Each path below is one point turned by a fixed rotation once a step. After each direction that follows a path, write how fast that rotation turns it, in degrees per step (0 if it stays still).
Each turn is a multiple of 5 degrees from 10 to 175, or 0.
Each row of a path follows its step; steps can be skipped.

step 3: [18, 0, -2, 6, 4, -23, -3, -15, -14, 15, 22, 22, -22, -2, 25, 3, -7, -2, -27, -18, -19, 7, -12, -22, 5, 6, -18, -42, -1, 4, 25, 8, -1, 2, -33, 22, -10, 22, -14, -13, 16, 3, 4, -46, 6, 32, -16, -12, 13, -27, 15, 2, 28, 43, 22, 27, 17, -23, 45, -33, 28, -27, -20, 3, -17, -5, -3]
step 8: [-8, -12, -19, 22, 7, 12, -2, 5, -14, 11, 24, -7, 14, 10, 7, 44, 6, 52, 13, 34, 27, 38, -7, -26, -34, -4, 11, -11, 5, 4, 0, 38, -3, 35, -12, 7, 0, -27, 31, 13, -30, -3, 26, 20, 14, -3, 16, 15, -31, 16, 2, 6, 22, 0, 39, -14, -15, 27, -9, 6, -1, -18, -14, 10, 18, -10, 8]
step 9: [41, 0, -16, -12, -18, 11, 5, 31, 13, 35, 12, 4, 12, -6, 32, 5, -9, -34, -10, -41, -38, 14, 4, 16, -11, -7, -26, -18, -7, -19, 20, 23, -26, -17, 11, 15, -9, 20, -25, 22, 20, 4, 19, -19, 18, 18, -9, 0, 11, -15, -25, 19, -22, -12, 11, 18, 11, -44, 2, -11, 30, 19, 23, 1, -8, -21, -24]
step 12: [22, -1, -6, 11, -12, 21, 18, 3, -4, 24, 2, -16, 6, -43, 27, 31, -7, -36, 9, -1, -17, 23, -34, 5, -15, -18, -15, -4, -1, -6, 0, 0, -13, -10, 25, 7, 30, 12, 0, 7, -4, -14, 13, -2, 0, -18, 15, -43, -16, -32, -21, 10, 2, 21, -61, 31, -15, -5, 13, 31, 20, -10, 33, -28, -1, -13, 0]
step 13: [-3, 3, -31, -14, 23, 4, 11, -38, 1, -54, -24, 0, -7, 1, -14, -26, 8, 23, 2, -16, -22, -23, 32, -23, -24, 2, -26, -27, -15, 10, -16, -23, 22, 12, -7, -14, -6, 26, 17, -23, 17, 13, -18, -15, 13, 24, 8, 17, 39, 13, -1, 26, -1, -6, 29, 2, 9, 27, -14, 8, -4, -8, 51, -8, 12, -4, -4]
step 18: [2, 32, -19, 14, -13, 15, 13, 30, -13, 39, -33, -23, -16, 5, 33, -19, -11, 37, -8, 18, -1, 3, 13, 13, 17, -43, 8, 11, 2, -10, -13, 6, -10, 14, 23, 13, 20, 10, -16, -24, 3, -35, -19, 16, -6, 7, 28, -12, -3, -34, -12, 10, 17, -3, -25, 9, -25, -15, 22, -7, -4, -40, 15, -18, 44, -7, 0]
step 20: [-16, -41, 16, 33, -41, 16, 24, -12, 26, 13, -2, -17, -6, 9, -3, -3, 5, -20, -21, 11, 22, 9, -5, 25, -16, -33, 25, -9, 14, 6, 4, 0, -38, -40, -36, 18, 5, -33, 6, 0, -22, 7, 22, -26, -14, 10, -3, -11, -31, 12, 7, 15, 20, -12, -21, -19, 16, 18, -20, -23, 0, -33, 18, -21, -2, 8, -13]
step 21: [35, 15, -38, 14, 1, 24, -20, 1, 0, 11, -26, -11, -10, 8, 4, -14, -20, -4, 30, 12, -30, 9, -19, -4, -1, -5, 14, -8, -23, 0, -20, 15, 15, -16, 21, 12, -3, 23, -44, -4, 7, -1, -23, 9, 7, -2, 3, 40, 45, -4, -28, 3, 36, 13, 7, -8, -32, 1, 10, 3, -28, 13, -21, -10, 55, -17, -9]
Directions:
[-13, -3, -7, 6, 0, -2, -2, -7, -4, 0, 5, -10, 3, 3, 3, 3, 7, 3, 8, 3, 5, 2, -6, 0, 7, 5, 6, 3, -3, 2, 8, 2, -11, -1, 7, 8, 12, 5, -2, -4, -4, -9, -9, -2, -3, -2, 5, 0, -8, -1, 2, 10, -4, -1, -2, -1, 5, 2, 4, 4, 1, 3, 3, 3, -5, 3, -5] : 175
[-5, -7, 1, 5, -7, -6, 6, -7, -5, -8, -4, -2, -6, -7, 1, 7, -3, -2, 0, -11, 6, 3, -1, -7, -8, 3, -2, -2, 5, -1, 2, 6, 2, -3, 3, 7, 2, 0, -5, 5, 2, -3, 7, -5, -11, -1, 5, -3, 4, 5, 5, -4, -4, -9, 1, -1, -8, 4, -2, 6, 6, 1, -10, -7, 8, -11, -1] : 90
[2, -4, -6, -1, -8, 3, -5, -3, 0, -2, -3, 4, 0, 4, 6, 12, 4, -4, -7, 0, -6, 3, -4, -3, -2, -12, -7, -1, 4, 8, 8, -10, 5, -1, 5, -2, 7, -12, 4, 4, -4, -3, -3, 7, -4, -5, -1, 5, -1, 6, -8, -2, -3, 0, 5, 3, -6, 7, 1, -4, 1, 0, 4, 0, -13, 0, -5] : 95
[-3, 4, -2, 2, 6, -5, 8, 1, -6, -2, 4, -1, 0, 1, -7, 5, -3, -4, -1, 2, 10, 7, -7, -6, 1, -1, -4, 1, 12, -8, 0, 8, -1, -1, -6, -4, -5, -9, 6, -4, -1, 5, 1, 0, 4, -6, -7, 16, -5, 4, 8, 0, -2, -2, 1, 2, 10, 5, -2, -6, 8, -1, 3, -2, 1, 10, -3] : 125
[-7, -7, 1, 3, -4, 5, 5, 7, 6, 6, -4, 1, -1, -8, -4, -4, 4, -2, -2, 5, 3, -5, -3, 0, 10, 9, -8, -5, 2, -10, 5, 1, -2, -11, -4, -4, -2, -6, -3, -1, 7, -2, 6, 7, -2, 1, -3, -4, -5, 3, -12, 1, -10, 9, -1, -4, 2, -4, -1, 7, -1, -2, 4, -8, -4, -4, -4] : 135
[1, 0, 1, 4, 2, 3, 4, 0, 5, 2, -1, 4, 6, -2, 2, -2, 3, 1, 2, -4, 2, 8, 2, -6, 0, 7, -8, 4, -1, 1, 8, -7, 7, -9, 5, 1, 6, 9, 1, -5, -2, 10, 2, 10, 2, 1, 2, 2, 2, 9, 9, 3, 0, -3, -4, 10, -2, -13, 14, -8, 3, -5, 4, 1, 3, -3, 3] : 115
[-6, -9, 0, -9, -10, 7, -4, -1, 3, 0, -1, -9, -7, -6, 1, -3, 6, 3, 6, 3, 1, -5, 12, 6, -4, 10, -10, 1, 0, -2, -3, 0, -3, -1, 7, -5, 3, 4, 10, 6, 1, 4, 1, 1, 3, -3, 0, 5, -2, -1, 8, -3, 2, 1, 1, 5, 3, 11, -5, -9, -1, -3, -9, 1, -4, 5, 3] : 120
